In the rows, 128 means zero.
Which row each row swaps with, under one turn or mirror:
The rows were stretched afterwards, more along some directions than others.
k_816: [ 87 119 169 111 164 121 153 122 130 144 142  99 126 137 154 122 115 106
 140 111]
k_805: [ 97 118 141 153 128 135 155 130 134 129 149  82 104 156 143 160 160 134
 135 130]
k_995: [157 132 127 156 107 121 125 139 139 136 155 135 136 121 152 128 114 116
 144 133]
k_674: [140 124 132 159 111 118 125 143 127 143 151 117 135 119 153 155 125 125
 137 125]
k_464: [170 138 157 130 137 123 114 109 116 134 175 131 140 117 144 135 103 119
 142 130]
k_470: [111 127 142 116 148 124 126 118 137 136 128 122 119 121 132 113  78 133
 133  98]
k_379: [182 119 134 134 122 112 114 118  99 132 161 130 133 114 131 143 128 129
 129 129]
k_914: [135 144 124 142 116 145  99 108 144 138 173 120 121 125 115 172 133 143
 108 143]
k_771: [145 115 117 152 148 139 129 107 124 102 111 112  95 158 113  97 126 125
 125 137]
k_404: [100 124 128  97 143 132 135 120 144 142 116 132 123 129 145 122  70 140
 128  88]
k_243: [106 126 168 113 144 117 144 132 121 156 142 105 127 130 149 122 134 117
 141 100]
k_266: [136 116 101 131 130 136 126 115 145  96 121 126  83 164 116 123 133 117
 114 136]
k_287: [ 74 119 128 146 150 144 157 107 155 104 158  74  99 176 155 160 139 132
 120 122]
k_671: [172 123 156 149 145 123 116  97  98 125 173 120 125 129 140 151 122 130
 124 137]
k_550: [150 130 139 135 138 138 131 130 134 112 112 141 110 144 118  99 113 117
 129 135]
k_99: [105 116 136 165 143 138 135 102 143 111 157  82 109 146 137 176 148 129
 117 138]
k_691: [ 80 112 133 148 151 139 148 108 143 103 155  79 110 167 158 169 140 135
 119 122]
k_841: [134 124 121  99 128 131 116 115 134 135 118 140 121 114 116 131  84 133
 118 101]
k_675: [152 131  98 134 132 143 136 119 133  98 105 130 106 148 122  88 126 128
 134 142]
k_381: [172 123 134 132 121 109 115 126 112 126 160 137 130 126 146 162 122 124
 127 120]
k_908: [102 128 128 135 130 147 135 118 142 119 161  83 106 155 145 179 138 149
 115 120]
k_571: [108 128 127  90 147 124 146 135 142 152 123 135 128 132 151 125  73 127
 138  85]
k_441: [126 115 110 150 112 125 145 137 148 132 147 114 124 143 159 143 120 116
 131 123]
k_131: [125 131 129 132 142 132 136 120 134  96 114 120 104 156 131  82 129 118
 141 132]
k_481: [111 135 139  95 113 116  96 135 148 155 147 135 129 116 116 136 127 121
 128 106]
k_408: [142 127 158 134 138 114 132 117 115 126 173 111 125 128 147 130 120 120
 151 118]
k_722: [107 128 141 159 133 140 149 122 125 126 156  86 120 150 157 152 160 138
 135 131]
k_310: [123 126 120 146 113 122 128 136 138 132 147 116 134 127 154 146 111 126
 128 124]
k_782: [115 128 138 112 142 129 131 124 144 148 117 131 121 124 139 120  82 132
 134  89]
k_602: [106 122 157 112 136 132 134 128 130 151 146 105 121 127 151 120 133  99
 141 110]
k_665: [117 131 180 126 156 122 131 118 125 157 157 104 136 129 156 136 124  96
 140 102]
k_738: [144 146 130 147 117 152 104 106 140 147 172 120 133 119 128 164 131 134
 117 136]
k_107: [145 129 121 131 135 141 141 109 142 110 119 134 103 142 133  94 111 122
 135 131]
k_858: [103 143 143  95 112 116 107 140 150 158 153 127 127 122 127 131 128 135
 137  95]
k_217: [116 123 108 121 135 141 122 119 141 100 124 130  91 151 137 111 121 133
 112 123]
k_536: [128 142 154 116 131 127 119 121 124 127 174 123 136 117 161 133  97 160
 141 112]
k_44: [152 131 108 150 101 138 116 126 138 116 137 124 136 119 132 143 116 130
 124 139]
k_695: [110 133 129  94  99 113 110 154 147 161 139 128 122 118 111 140 139 126
 130 103]
k_264: [131 127 122 100 140 124 125 126 142 140 123 149 112 133 132 130  76 134
 124  90]
k_456: [144 142 129 147 114 142 106 118 132 152 169 124 123 126 127 161 143 133
 116 142]
k_530: [151 134 167 149 132 121 110 111 118 119 180 124 135 118 136 141 116 132
 138 116]
k_976: [102 116 170 107 157 118 149 131 124 157 151 106 133 136 162 132 119  95
 143 107]
k_523: [176 131 160 155 139 113 117 126  90 136 157 116 145 115 136 112 121 118
 154 140]
k_952: [126 115 161 118 158 129 134 126 108 145 137 119 136 115 151 130 126 116
 137 109]
k_143: [116 147 121  89 115 127  96 137 150 145 145 137 129 113 117 138 117 131
 120  99]
k_364: [ 97 122 128 152 130 135 150 131 142 103 144  81 109 143 138 146 154 155
 132 128]
k_358: [139 117 122 155 125 129 120 133 127 123 133 121 132 131 150 144 110 131
 130 129]
k_554: [137 133 114 132  96 148 110 126 144 142 163 123 122 116 121 160 137 150
 119 139]
k_685: [156 116 118 142 150 143 137 112 133 102 117 126  96 168 133 117 122 105
 119 140]
k_950: [107 116 166 112 155 114 129 125 130 147 136 112 131 122 139 145 121 106
 135 107]

k_816 is swapped with k_691
k_554 is swapped with k_143
k_99 is swapped with k_950
k_782 is swapped with k_674
k_364 is swapped with k_952

